In the data rows, 128 means zero.
Some points, each followed by its number:
[100 147 149 142  86 122 120 107 108 142 100 149 135 187 172 105 107 135  85 140 164  59 185 139] 0
[156 135 128 107 142 110 142 128 141 135 177 128  93 119 103 136 107 149 104 141 135 134 178 127] 1
[121  89  92 107 135 169 162 178 120 164  93 156 149  98 138 121 164 107 120  94 121 149  92 105] 2
[156  82 128 142 114  79  67 163  76 157 142 149 128 120 173 143 121 128 105  51 149 122 135 150] 3
[149  97  92 107 107 126 153 171 134 171 135 142 142 122  96 111 149 114 141 112  92 169 107 128] 4
[156 141 128 128 128 103 147  99 124 114 163 107 156 108 130 101 142 114 170 118 114 137 135 127] 5
[135 135 121 107 156 125 134 121 119 100  86 128 121  93 168 132 128 121 131 131 135 116 114 130] 6
[142  98  85 107 128 139 159 171 131 157  78 171 121 116 130 137 156 114 158 127 100 167 128 135] 7
[128 140 135 135 142 101 121 128 120  93 156 107 135  95 134 116 135 156 108 122 121 108 107 120] 8
[156 159 128 164 178 122 182 114 142  71 107 107 135 143 101 156 171  92 137 111 164 151 121 147] 9
[142 141 156 114 135 114 139 121 179 142 170 107 135 118  78 125 107 135 103 118 128 130 156 120] 10
[ 29  67 185 171 107  32  22 128 117 142  86  78 206 156 139 102  93 128  75  21 107 167 149 141] 11
[171 115 135 164 142  67 131 107 127 114 163 114 163 144 143 143 164 128 107  99 121 106 142 116] 12
[128 179 185 114 128 128 156 128 111 107 114 128 100 158 122 131 164 164 123 144 185 106 142 100] 13
[149  84 164 128 192 133 146 142 160 114 156 107  36 166 146 106  93  64 105 147 206  93 114  73] 14
[135 148 142 142 135 131 140 171 149 121  93  99 128 105 180  89 135 128 163 130 135  80 121 121] 15
[164 135 142 107 128 115 144 128 154 164 170 149 114 125 119 146  93 149 108 125 135 121 170 151] 16
[107 129 128 164 121 127 137  50 143 107 107  92 171 143 159 115 114  92 153 154 121 105 149 147] 17
[149 109 149 142 149  75 137 142 122 107 142 128 121 119 131 131 121 128 144 125 107 140 156 136] 18
[128 113 128 128 149 129 123  99 113 107 128  99 135 136 110 162 164 114 153 101 157 148 121 132] 19
[ 92 123 121 149 149  98 152  92 100 107 128 135 135 149 179 107 100 135 114 159 114  95 135 163] 20
[128  85 135 121 142  82 145 121 106 135 156 107 128 134  95 157 135 121 136  82 157 168 114 153] 21
[ 78 119 199 121 178  71 139 128 132  57 156 114 142 119  38 182 100 135 123 118 114 220 135 142] 22
[114 135 149 128 156 131 159 121 104 107 107 142  93 120 165 160 142 114 136 112 178 112  99 138] 23
[ 85  79 128 171 149  80  61 142  55 114 149  57 142 123  55 166 121 171 155  65 121 228 135 155] 24
[107 124  92 121 121 144 105  57 165 142 135 114 149 175 113 151  93 135  79 131 149  91 170 138] 25
[185  69  42 149 178 169  99 107 177 128 107 135  43 160 154 120 156  92 112 161 121  96 149  14] 26
[ 78 141 128 114 100 157  99  99 143 142 135 142 163 145 117 113  86 135  88 128 171  90 163 147] 27
[156 137 128  92 128 135 137 114 175 164 184 121 128 113  87 146  93 149 101 110 142 144 135 139] 28
[ 85 110 121 185 128 136 118 107 128 100 107  43 171 167 110  63 121 100 188 158 128  94 178 114] 29
[ 85  93 121 121 121 132 117  71 126 121 114 107 185 143 142 119 100 107 168 161 121 107 170 143] 30
[ 71  85  99  92  86 161  93 121  93 171  78 206 149 151 193 114 107 142 151 151 107 117 128 131] 31
[100  45 107 128 163 147 111 114 131 107 100  99  71 182 149  92  57  71 165 167 157  94 178 112] 32
[156 111 121 114 149  62 129 121 115 128 121 128 107 110 138 140 121 121 151 108 114 155 135 161] 33
[149 125 121 135 156 122 189 128 157 107 100 121  93 175 144 143 128 121 154 151 157 104 114 121] 34
[128 126 107 100 114 150  88 156 128 149  64 135 128  92 141 117 149 121 134 108 107 165  99 111] 35
[171 167 107 171 121 139 171 171 130 121 114 142 100 112 127 100 164  92 153 139  78 167 121 146] 36
[114 150 192 121 128  95 113 121 115 128 170 128 128 147  76 146 135 164  63  95 171 150 128 120] 37
[149 150 128 142  93 145 132 171 148 171 156 142 100 119  88 119 135 149 122 153 100 167 163 116] 38
[100  74 107 114  78 139 143 107 128 171 121 171 135 142 159 113  78 128 162 195  85 114 142 130] 39
[142 120 164 100 107 105 127 171 155 157 156 128 149  96 152 111  86 107 110  77 142 124  85 155] 40
[149 173 171 142 135 101 139 128 105 121 156 114 107 129 122  99 156 171 103 142 128  95 156 108] 41
[121 111  50 121 156 173 185  57 189  78 135 142  64 174  88  94  86 107 125 255  57 117 114  71] 42
[135 125 114 114 163 121 140 135  99 114 107 149 121 102 170 132 142 121 139 118 135 123 135 136] 43
[142 131 142 100 142 142 145 128 124 121 135 149 128 126  96 140 128 128 152 147 157 125 185 121] 44
[135 140 121 149 156 132 155  99 127  93 114 135 142 106 171 120 171 107 121  92 135 122 107 121] 45
[114 107 128 135 170 149 162 128  92 107 135 128 149 136 143 153 149 121 124  88 171 122  71 111] 46
[142  89  92 128 121 123 152 163 151 171  93 135  93  91 121 136 114 121 127 142  71 165 107 135] 47
[ 85  78 114 135 121 130 114  57 135 128 107 107 171 136 154 130  93 100 148 146 114 107 149 142] 48
[100  72 128 100 121 153  58 156  34 142 135 107 135 129  88 148 107 128 178  52 199 195  92 152] 49
[164 148 171 121 121  98 176 128 155 135 149 128 107 143 117  91 128 135 132 161 121 108 170 110] 50
[ 85 109  99 135  78 129 112 135 111 164 114 121 149 141 135  89 100 114 110 128 100 135 107 149] 51
[135 159  92 128 163 137 119  99 184 128 114 128 107 129 168 197 135 178  83 120 142  95  64 134] 52
[128 105 107 100 163 109 126 135  96 128 100 142 121 102 173 145 142 128 126  88 142 138 121 139] 53
[128 182 128 157 156  65 153 114 102  64 170 121 142  90 109 174 156 192 138 163  71 133 156 157] 54
[114 157 149 142 135 127 116 128 105  93 128  99 149 133 130 157 164 149 122 103 171 120  99 123] 55
[156 132 149 100 128 143 139 114 172 135 149 142 142 124  95 135 128 135 117 123 157 125 178 100] 56
[114 159 114 121 156 141 156 128 157 100 128 114 121 108 123 203 114 156 141 148 142 125 107 172] 57
[128 117 121 121 149 114 163 121  97 107 107 114 114 123 126 161 149 107 160 138 157 161 135 146] 58
[ 92 120 164 135 170 111 121 128 138  64 135  92 142 130  72 167 135 128 134 118 142 173 142 111] 59
[142 172 156 135 121 113 186 107 153 114 163  85 128 177  71 111 164 149 128 160 142 119 142  99] 60
[156 101 135 149 185  92 131 114 195 114  78  78 107 152 168 120 149 100 113 110 128  84 142  68] 61
[ 92 140 135  64   1 210  72 121 113 235 149 171 185 140 140 103 100 171 142 180 149  80 114 138] 62
[128 138 121 135 114 130 129 171 111 135 114 149 100  93 166 100 156 128 135 131  85 153  92 124] 63
[142 127 135 149 163 121 153  78 122  93 135 121 142 151 118 159 185 121 162 114 149 151 135 123] 64
[100 152 149 121  78 150 135  71 137 135 114 128 163 176 146  84 121 142 108 162 164  50 142 113] 65
[149 199 135 178  86 119 146 199 143 157 135 142 156  84 153 132 178 164 137 150  64  96 128 168] 66
[149 111 185 121 121 127 203 107 166 128 177 149 100 223 187 127  71  57 118 209 185  18 149 137] 67
[121 150 142 149 185  94 120 114 138  85 149 107 114  69 121 127 121 156  94 121 114 121 107 120] 68
[ 85 147 156 135 107 129 141  71 151 121 121 107 156 207  91 147 114 142 108 152 171  92 178 128] 69
[128 174 171 135 121 101 100 121 115 121 156 107 156 120  90 133 149 164  61  80 142 135 135 132] 70
[ 57 127 121 128 156 106 123  92 110  64 107 149 163 136 113 183  86 128 135 153 107 141 178 179] 71
[156 155 114 121 100 149 129 121 168 135  78 142 156 110 121 109 171 100 183 144 100 155 121 107] 72
[149 156 185 149 107 115 152 107 119 114 191  99 128 155  51 137 171 156 123 144 157 127 163 106] 73
[135 151 128 100  86 155  97 149 152 178 149 156 114 112  92 110 114 156  75 116 121 150 107  99] 74
[ 64 113 164 114 107 102 120  78  77 114 149  99 149 170 139 111 100 142 138 150 135 106 107 147] 75
[135 115 128 121 170  84 127 128 111 121 107 128 100  89 164 129 121 135 117 116 114 138 114 141] 76
[128  68 114 121 178 128 216 163 115 128 114 128 121  86 150 153 135 100 145 125 128 121 156 141] 77
[121 148 135 128 170 167 152 142  89  64 142  92 149  99 121 126 156 114 132 135 157 115 107 109] 78
[142 159 142 128 121 113 139 142 123 135 163 121 100 105 130 104 121 185 102 136 135  98 149 120] 79
[ 21 160 114 185  57  89  18 114 105 157 149 114 241  84  96 177 135 249 146 141  14 156 135 193] 80
[149 155 171 149 142 105 161  92 111  78 156  92 135 139 112 123 164 114 167 143 128 145 121 125] 81
[142 143 142 128 121 108 127 128 127 100 100 114 163 128 149 102 164 114 152 110 135  91 128  93] 82
[149 148  99  78  78 191  85 142 170 206 121 185 114 113 130 144 135 142  64  97 149 120  85 110] 83
[107  47 135 192 114 115  59 149 106 157  50 149 121 213 174  98 135  78 137 132 121 111 227  79] 84
[156 135 135 121 135 107 135  99 167 149 177 128 128 124  88 136 121 156  86 120 128 122 149 118] 85
[135 132 121 107 178 113 138 121 106 100  93 142 114 106 173 135 142 128 141 125 142 123 121 135] 86
[142  95 107 128 192 115 165 121 122 121 114 128 121 112 157 156 121 114 157 117 128 134 156 137] 87
[135 132 107 121 107 147 158 163 121 149 128 142 135  87 137  94 142 100 122 122  92 152  71 110] 88
[135 180 128 142 128 134 144 114  75  78 206 107 142 110  87 142 171 178 154 157 149 120  78 146] 89
[107  98 164  71 156 123 126 135 113 107 107 163 100 137 142 181  86 107 102  88 178 165  85 135] 90
[ 85 108 171 114 100 109 124  71 141 164 177 128 142 196 107 156  71 164  93 155 164 101 156 142] 91
[164 163 171  85 135 103 165 121 178 142 156 135 107 140 148 103 128 128  60 132 142  85 135  98] 92
[121 113 149 135 142 106 137 107 117 121 142  85 107 111 130 143 121 121  96  96 142 132  71 127] 93
[135 108  71  71 128 211 135 171 156 157 100 156  43 108 150  93  86 107 173 161 142 116  78  83] 94
[ 78 116 142  92  36 178  53  71 102 192 128 163 178 166 149  81 135 199 180 216 128  76 163  53] 95
[149 121  78 100 107 162 101 156 142 171  93 192 107 111 179 159 121 128 104 107 121 128  78 137] 96
[128  55 121 185  64  91  47  99 108 206 121 128 171 196 168 102 156 135 127 133  92  87 170  84] 97
[121 143 178 185 156  82 133 135 103  71 128  57 121 157 109  90 178 142 122 114 142 117 107  79] 98
[178  99  71  92  86 200  89 163 155 199 128 156 128 121 138 141 114  92 147 108 142 136  99 124] 99
[ 92  86 214 128 107  98 109 107  36  78 107 149 163 220 138 102 149  71 149 135 192  92 163  95] 100
[100 180 178 164 114  73  93 178 156  93  57 156 192 100 139 147 192 149  77  97  57 149 142  93] 101
[142 148  99 142 149 124 174 114 106 121 170 114 107 118 112 190 121 185 145 161 142 123  92 188] 102
[107  97  71 157 142 110 117  35 126 135 142  85 107 203 159 145 100 171  66 134 135  72  64 121] 103
[156 157 171 107 114 112 155 128 130 142 149 149 107 130 140 101 121 149 100 142 142  99 142 119] 104
[114 107 149 142 170 105 165  99 114 107 142 107 107 122 132 144 128 128  95 105 164 126  71 123] 105
[100 152 156 121  43 151 130 128 145 171 121 156 135 183 112  68 107 121  87 162 114 108 135 114] 106
[107  61 128 114 149 138 102 156 186 121  50 107 100 143  79  82 114  78 164 116  92 211 142  32] 107
[164 138  92 149 128 148 184 206 145 128 121 114 135 111  81  98 164  71 116 113  85 166 114 146] 108
[ 78 169 121 142  50 162  97 128 157 164 107 149 192 148  86 137 121 149 102 140 107 126 170 163] 109
[135 131 142 142 178 127 172 107 111  78 114 121 114 131 129 163 156 128 163 148 149 136 135 132] 110
[149 136  92 135 135 140 127 163 140 128 121 128 107  84 116 106 121 121 159 183  50 152 149 124] 111
[107 152 114 135 142 164 106 114  82  78 142  99 142 113  91 163 164 171 159 124 171 140  99 123] 112
[156 156 149 114 114 149 141 114 158 142 149  99 156 135  96 116 149 128 147 135 164 105 163 108] 113
[235  75  85  57 156 175 242  92  99 121 206 206  36 170 169 110  93  71 129 202 192  43  85  86] 114
[149 132 149 107  93 139 118 163 153 185 156 156 135 126  77 118 135 135 105 126 107 168 142 113] 115
[142 121 107 128 114 142 141 185 121 149 121 135 107  92 128 102 128 114 152 160  57 155 135 126] 116
[ 29 157  78 228  78 102  63 156 111 149 114 107 171  93 105 163 128 206 114 122  28 167 135 207] 117
[ 50  91 135  85  64 149  49  92 123 213 107 185 156 160 143 142  93 206 176 194  92 127 199 101] 118
[135 109 135 149 178  78 122 114 174 121 107  64 100 134 157  84 128 135  92 102 107 101  99  65] 119
[ 78  81 178 164 114 123  98 142 108 128 107  64 178 190 111  65 107  57 171 115 157 104 213 135] 120
[ 85 109 149 171 128 120 164  57 100 107 170 114 163 190 118 127 121 107 136 141 142 112 128 146] 121
[135 168 171 114 128 146 129 107 108 107 149 135 121 154  95 146 164 149 101 130 199 116 135 108] 122
[128  74 114  92 149 163 123 171 118 121 114 149  36 127 113  69  86  92 153 157 114 177 107  61] 123
[128 122  99 114 128 167 148 171 114 142  86 171 114  99 163 114 156 114 137 132 107 140 107 111] 124
[135 107 128 128 170  93 165 128 103 121 142 135 107 103 178 133 121 121 109 108 128 119 114 141] 125
[164 165 135 107 142 112 125  78 158  93 114 114 149 107 135 114 156  92 181 155 128 112 142 119] 126
[ 78 123 114 199 149 106  29 171  67 121 100  50 142 113 126 159 171 185 134  60 157 144 135 136] 127
[107  98  99 121 192 137  92 121 150  78 128  99 142  95  73 140 114 114 166 125 128 170 163 102] 128
[164 149 142 107 135 116 145 121 127 142 163 156  86 125 138 109 114 149  94 138 149  97 135 119] 129
[121 107  92 114 121 164  94 156 157 157  64 121 121  71 127 130 128 107 101 109  92 159  85 109] 130
[185 130 156 142 121 102 144 171 140 142  86 185  93 153 210  98 164  92  89 148 100  77 135  87] 131
[128 115 142 135 156  99 149 107 137 107 128 107 107 115 121 159 114 121  85 101 142 132  71 128] 132
[107 120  92 128 100 145 150 114 130 135  71 163 149 149 151 115 114 107 167 186  92 123 149 145] 133
[135 131 114 107 107 178 134 199 166 157  78 128 114 103 134 106 128 100 190 151 107 151 114 120] 134
[156  94 128 149 156 113  98 128 152 121  78  92 107 149 185  89 149  92 112  86 157  72 128  53] 135
[156 148 156 121 135 140 162 121 135 135 135 135 100 160 118 165 135 142 117 142 178 110 156 128] 136
[142 141  78 100 178 182 138  85 172  93 135  92  78 103 148 102 107 128 144 165 149  78  78  82] 137
[164 126 128 178 142  88 113 149 146 135 156  92 149 122 144 116 149 128 126  99 121 102 142 127] 138
[ 57 176  78 164  86 165  72 149 112 135 163 135 171  86 110 136 107 185 104 153  85 126  92 198] 139
[149 119  92 121 128 157 130 149 127 149  86 156 128 110 140 128 171 107 176 128 100 161 128 119] 140
[171 113  78 128 149 125 118  85 175 128 121 107 135 122 148 154 135 135 130 110 121 105 114 105] 141
[156 122  71  21  93 186 129  85 125 135 184 235 156  75 144 226  78 121  97  94 178 136  50 188] 142
[114 111 114 121 107 118 105  64 100 114 121 171 163 178 179 153 114 107  83 117 157  77 121 151] 143
[128 107 156 149 135 103 108 185 131 149 121  92 114 106 171  84 107 121 137  99 128 117 121 131] 144
[ 29 165  92 192 178 113 129  71 152  57 170  43 135 131  65 171  93 206 111 188  85 127 121 170] 145
[142 121 135 121 142 128 155 114 121 100 121 107 149 139 101 148 164 121 147 116 157 145 128 129] 146
[164 169 128 128  86 175 145 171 143 164 107 149 114 135 109 102 178 142 162 173 121 119 170  98] 147
[149  76 156 107 128 109  84 142 113 128 128 135 171 136 111 151 128  71 155  71 171 167 178 123] 148
[135 141  92 114 107 187 114 171 109 128  93 171 121  93 163 106 149 114 142 137 107 129 107 109] 149
[ 92 118  99 157 156 154 141 107  99  78 114 114 163 141 148 117 100 107 161 178 114  91 192 159] 150
[171 142 142 114 100 123 161 149 156 135 114 171 100 141 167  88 156 107  99 154 100  98  78  71] 151
[107 158 135 121 128 114 110 156 123 128 184 114 171  56 118 149 107 171 112  93 121 139  92 182] 152
[135  84 114 185  93 152  34 199 140 192  86  78 163 132 113  96 164 100 171  64 128 157 156  93] 153
[ 57 147 171 107 107 147 116 114  80  85 149 114 192 149  89 158  86 121 146 137 171 158 114 191] 154
[ 71 143 142 142 135 123 111  92  84  85  78 121 128 171 155 130 114 128 138 155 157 109 135 175] 155
[135 122 114 100 163 126 139 135 128 121  86 114 114  79 169 142 121 114 117 134 135 113 121 140] 156
[ 50  24 164 100  71 109  42 135 122 199  57 171 178 168 168 137  71 121 169 128 100 164 178 108] 157
[142 108  71 142 121 166 140 171 160 149  64 114 128  89 109 134 135  71 116  92 100 167 114 132] 158
[164 143 156 114 128 118 138 107 150 135 184 114 128 137  77 114 128 128 114 131 142 128 163 113] 159
[135 141 156 128 128 121 154 107  97 100 170 107 128 130 136 121 149 121 129 107 142 123  85 125] 160
[ 92 132 128 128 100 112 127  78 112 114 149 135 163 149 170  80 100 114 129 140 121  77 114 157] 161
[142 114  92 128 121 170 133 142 145 149 100 135 142 104 128 125 156 100 157 121  92 159 121 104] 162
[156 161 178 107 107 118 136 135 143 157 163 128 135 126 117  91 128 135 100 122 149  99 135 111] 163
[100 147 142 157 107 110 138  85 165 135 156  92 156 166  94 106 100 142 100 161 114  93 185 144] 164
[185 152 156 121  78 145 172 135 180 171 142 156 121 158  95  63 142 121 131 167 100 124 149  71] 165
[114  61 121 135  93 142 113 114 144 178  64 156 121 193 198  94 100 100 179 194 107  78 178  79] 166
[206  85  99 178 135 178 135 249 112 149  93 114   0 186 138  13 121   0 127  94 178 120 114  72] 167
[ 85 121 121 128  86 147 118 114 111 142 121 142 163 149 157  74 121 128 136 161  85 119 107 128] 168
[114 131 135 107 163 106 114 107 106  71 198 128 163  80  50 171 121 142 147 125 100 184 135 150] 169
[121 192  92 135 128 199 150 206 150 100 142 107 107  68  50  82 114 107 130 134 107 178  57 157] 170
[149 163 142 114 121 144 126 114 161 142 142 128 156 116 100 143 142 142 121 115 157 113 163 124] 171
[135  69  71 128 185 130 123 107 131 142 170  85  57 132 125 172  86 156 116 110 149 146  92 133] 172
[135 134 164 171 142  46 146 142 143  85  57 156 121 146 127 127 185 142 102 138  21 167 156  70] 173
[100 116 114 164 142  83 125  78 112 107 142 135 135 154 159 158 100 156 118 174  92  84 170 166] 174
New points follow, each followed by the numbers of its three nearest points above by angle, nearest first.
[142  86 149 114 114 167 159 121 179 178 170 114  86 202 118  66  50  64 108 166 192  62 178 124] 67 14 32
[156  69  92 114 163 133 123 121 124 142 184 135  71 146 121 196  86 114 105  98 171 152  99 164] 172 21 90
[121  86 192  64 185  87 163 149 206 107  86 185  78 154 167 211  43  64  77 100 164 155 135 146] 90 14 132
[135  99 192 164 142 138 124 199  87 114 114  57 114 160 107  91 149  85 223 128 192 136 178 112] 120 29 100
[156 137  78 142 121 151 127 156 173 142  64 128 128 102 101 133 156  71 121  87 107 178 107 145] 158 162 130
[114  89  99 157 128 133 123  78 111 121 184  92 128 200  90 143  93 114 123 148 164 105 121 158] 121 103 91
[142 134 114 121  86 145 117 156 134 142 121 128 135  95 131  87 149 121 138 131  85 151  78 105] 88 63 35
[171 151 164 121 128 100 177 121 133 135 142 128 114 148 125 110 142 128 126 146 128 106 163 119] 50 104 41
[171 164 149 114  64 152 167 142 186 178 142 135 128 141  89  74 142 128 127 160 100 127 128  79] 165 147 115
[ 78 173 156 214 142  92  78 149  19  64 121  64 185 107  92 146 220 206 180  97 128 154 142 142] 127 112 55
[ 92  91  57 128 142 112  86  64 168 157 149 114 128 147 172 138  43 149  43 105 114  89  78 154] 103 25 52
[ 78 134 142 149  57 103 112 135 135 171 107 163 149 166 100 123 114 149  83 135  78 153 178 162] 109 106 117
[107  14 164  35 135 146 124 107 104 135 198 185 128 174  98 110   0  21 168 171 185 149 170 131] 32 148 67
[156 162 135 149 149 142 140  99 148  71 114 107 156  96 139 108 171 100 168 149 114 126 142 104] 126 81 82
[142 134 135 121 163 132 152 114 112  93 114 128 121 108 143 134 142 100 164 150 121 119 149 142] 110 86 126
[149 108 135 142  71 110  49 185  87 220 128 171 121 133 142 133 149 164  59  53 135 150 149 125] 3 74 83
[156 118 135 100  93 136 106 149 127 171 156 128 192 109 146 165 121 100 151  77 171 124 121 191] 40 148 142
[135 125  99 114 100 166  98 156 131 149  86 142 135  94 143 111 164 114 140 108 107 154  99 104] 35 149 162
[ 64 107 135 221  71  93  40  92   0  93 107  71 206 202 115 109 206 171 186 103 142 127 178 124] 127 100 97
[135 132 107 128 114 140 105 171  77 142 128 163 107 104 162  95 156 128 143 121  92 158 114 126] 63 149 124
[149 135 149  92 128 132 124 114 169 142 135 149 142 131 105 150 121 128 105 106 164 123 178 113] 56 171 10
[142  62 206 100 170  88 138 121 143  71  78 107 142 168  85  85 128  36 181 106 142 173 192  46] 107 148 120
[135 119 128 135 170 109 157 142  96 100 142 128 107  94 166 113 135 135 124 128 114 119 121 134] 125 76 43
[142 136 149 164 163 126 177  92 120  78 177  85 135 128 111 130 156 114 144 145 121 135 114 114] 81 64 160
[ 92 110 156 255  36  84  17 185   7 185 100 107 206 176 171  54 213 171 174 116  92  90 199 125] 97 84 153
[171 167 171 107  71 156 161 163 137 178 135 171  78 132 123  73 149 114 121 150 121 105 128  98] 165 147 151
[142 117 135 135 170 107 147 121 112 114 149 128 135  95 152 111 142 121 118 118 121 123 107 121] 125 45 8
[149 166 149 228 149  64 122 192 151 121  86  71 107 127 214  88 178 135  79  77 100  53 142 117] 138 15 119
[149 161 142 142 135 126 140 114  81 100 135 171 114 133 177 188 164 149 105 115 171  74  78 143] 23 55 46
[ 92 117 135 178 121 117 165  85  86 100 149 114 128 183 142 132 114 114 152 149 128 119 142 178] 121 20 155
[206 115 107  57  86 202 175 121 130 121 128 213  78 153 167 100 149  57 146 194 164  89  85  63] 114 151 94
[128 106 149 142 121  88  54 163 104 178 149 135 135 118 130 135 135 171  68  57 149 138 185 136] 3 11 70
[ 71 127 121 107 114  95 116  64  56  78 163 199 156 142 130 191  93 156 116 163 107 130 149 187] 71 174 154
[142 123 128 128 170 137 163 107 187 100 114  99 100 157 130 161 135 114 131 144 157  99 107  94] 34 61 137
[149 146  92 192 156 104 135 149 154 142 142  57 114  96 159 114 142 164 146 145 100  74 135 142] 138 15 66
[ 50 110 142 142 149 132 156  92  76 100  93 135 128 164 167 141 107 142 142 165 149  86 142 147] 155 20 150
[128 145 149 114 142 123 155 114 114  85 206 121 149 114  62 180 121 142 147 148 135 160 107 172] 169 89 22
[128 139 149 114 156 124 134 121 145 114 121 142 121 124 101 147 128 135 127 139 135 138 192 110] 44 56 1
[156 138 114 100 142 116 151 121 125  93 107 121 135 114 132 128 128 107 187 147 128 131 156 150] 126 58 110
[ 92 109  57 157 121 126 115  99 144 157 128  71 100 145 186  95  57 164 103 134 107  66  78 161] 103 51 20
[107 113 171 192 149  64 117 163 117  78  86  57 128 130 121  64 156 149 141 124  78 141 163  70] 98 173 119
[142  80 114 128 149  96 173 142 109 142 149 114 114  93 140 141 114 114 144 115 107 130 135 150] 77 125 87
[107 179 185 121 142 138 137 135 116 121 114 128 114 146 117 136 149 171 105 124 185 110 142 112] 13 122 136
[142 133 128 142 163 126 169 142 112  93 142 128 107  82 166 108 128 114 117 138 107 111 114 134] 125 43 76
[185  62  50 121 128 198  95 107 111 135 135 128 100 151  76 100 156  85 190 148 135 157 135  42] 26 123 162
[ 92 145 164 135 100 104 137 107 121 135 135 149 128 166 146  99  86 156  77 148 135  80 170 146] 0 91 65
[142 127 135 121 128 138 153 121 105 114 107 171 114  94 198 124 142 107 162 106 149 107 128 123] 43 86 23
[135 111 135 142 156  98 148 121 100 128 135 142 100  94 185 123 135 128 127 101 114 125 114 138] 125 76 43
[149  91  92 100 178 116 107  85 137 107 156 107  86 121 126 129  93 128  87 112 128 131  78  87] 172 132 93
[ 85 129 135 149 114 131 133  99 124 107 135  85 171 132 162  81  93 100 112 146 114  70 121 156] 161 17 20
[149 158 121 142 100 131 139 142 151 142  93 142 107  96 134  96 142 100 101 100 100 154  64 124] 88 63 130
[149 130 164 128 121  62 132 149 180 149 149 128 171 111 159 165 114 114  88  72 114 117 121 170] 40 138 12
[142 111  99  92 107 111 115 156 156 178  57 178 100 112 120 150 135 100 168 103 114 176 135 156] 7 140 47
[128 129 114  35  86 163 133 178 154 171  93 213 107  96 174 160  86 107 116 100 128 163  57 157] 96 142 83
[149 147 142 121  93 144 120 149 159 164 142 142 128 134  73 108 142 135 107 137 100 155 135  89] 115 38 74
[171 164  92 142 135 119 160 135 144 142 177 114 121  91 164 154 128 164 144 152 114  78 107 177] 102 66 57
[ 78  75  85 157 121 158 135 121 138 157  71 156 128 150 140 146 100 107 138 157 100 136 156 156] 133 39 31
[128 144 178 114 149 126 129 135  94 128 170 135  78 141 100 143 114 171  94 131 171 142 121 124] 37 122 129
[128  48 171  85 206  78 146 121 187  78  50 156  78 160 146 133  78  64 128 120 114 173 185  58] 107 61 32
[142 130 135 135 170  84 137 135 108 100 114 128  93  90 154 119 114 142 101 126 107 138 121 141] 76 125 68
[ 85 168 121 135  71 177 121 135 134 157  86 171 121 164 137 104 114 149  98 168 121  99 156 124] 106 109 0
[135 142  78 107 170 157 142 114 133 100 142 135 107 116 106 221 107 135 126 118 157 153  92 184] 57 102 142
[142 154 135 149 156 125 153 114  76  57 149 149 135 137  94 197 171 142 159 157 149 135 149 147] 110 64 54
[107 181 121 121 114 122  89 149  73 114 149 156 199  50 134 206 142 192 136  88 121 138 107 219] 152 139 80
[ 85  72  92 135  93 126 124 107 113 185 114 163 128 150 155 123  93 121 151 157  78 144 142 148] 39 31 157
[171  91 171 149 192 103 173 142 135 100 149 128  43 181 147 132 121  85 134 167 164  98 163  94] 14 34 67
[142 142 135 114 142 134 145 107 144  93 107 128 156  95 160 113 142 114 122 114 135 109  92 116] 45 6 82
[142 144 135 100 142 117 112 107 121 107 107 128 163 105 146 117 156 128 152 106 142 124 114 119] 82 126 45
[128 168 107  92  86 188 100 149 175 178 114 171 121 105 125 130 135 164  75 108 128 126 107  97] 83 74 96
[ 57 102 142 135 121 103 129  85  91 121 149 107 156 169 129 127 100 142 107 140 142 115 107 150] 75 121 91
[135 153 149 128 163 100 151 114  78  85 149 142 114 149 147 133 164 149 138 114 149 139  99 140] 160 110 23
[142  95  92 128 114 114 121 156 145 178  93 135  93  84 122 138 107 121 135 122  64 178 121 138] 47 116 130
[149 134 192 135 121  95 139 135 159 157 177 114 135 164  90 162 128 135  78  94 178 130 156 138] 37 10 159
[178 152 128 114  78 172 129 163 143 185 107 178 121 144 130 128 156 121 134 142 135 118 163 113] 147 165 99
[142 138 135 121 149  98 147 135 111 107 149  99 135  97 128 100 135 121 110 117 121 122 107 133] 8 68 160
[142  88 156 128 142  55 121 128 106 121 156 149 135 127 128 139 121 121 131  76 107 154 163 133] 18 33 21
[135 142 121 128 107 150 119 178 106 135 107 149 100  94 158  93 149 121 151 152  85 148 107 120] 63 149 116
[135 153 149 157 213 103 182  85 106  85 107 156 114 144 149 164 164 128 154 138 157 139 128 122] 110 64 9
[142 100 107 121 163 125 138 121 117 114 100 114 114  95 152 150 128 107 152 121 128 139 149 143] 87 156 43
[164 103  64 192 142 136  97 149 112 149 107 121  57 143 163  87 178 149 118 140  85  99 114  56] 26 135 167
[ 64  78  99 114 107 164 117 135  89 164  71 171 142 130 182 112 114 142 143 174  92 117 128 121] 31 39 168
[142 105 114 135 149 116 138 121 115 107 184 128 149 114 138 119 149 107 154 108 100 147 142 133] 5 18 169
[135 154 135 107 128 136 119 128 130 135 142 149 149 106  95 161 135 156 130 120 142 135 178 150] 171 44 56
[199 195 114  92  93 178 198 149 187 142 170 199  93 109 189 140 142 114  84 206 114  47  50 132] 151 114 129
[135 150 114 157  93 135 122 178 155 157 142 114 156  89 104 116 149 142 153 131  71 148 107 138] 66 116 4
[142 114 135 121 128  82 101 121 111 135 149 135 121 108 153 123 128 107 137  64 142 134 114 142] 3 33 40
[135 152 149 128  78 131  88 163 154 178 114 142 128 119 107 106 149 149  65 100 107 136 128  97] 74 115 83
[135 197 171 142 121 145 147 121  99 121 128 128 114 155 134 139 178 178 117 143 178  79 142 112] 13 122 41
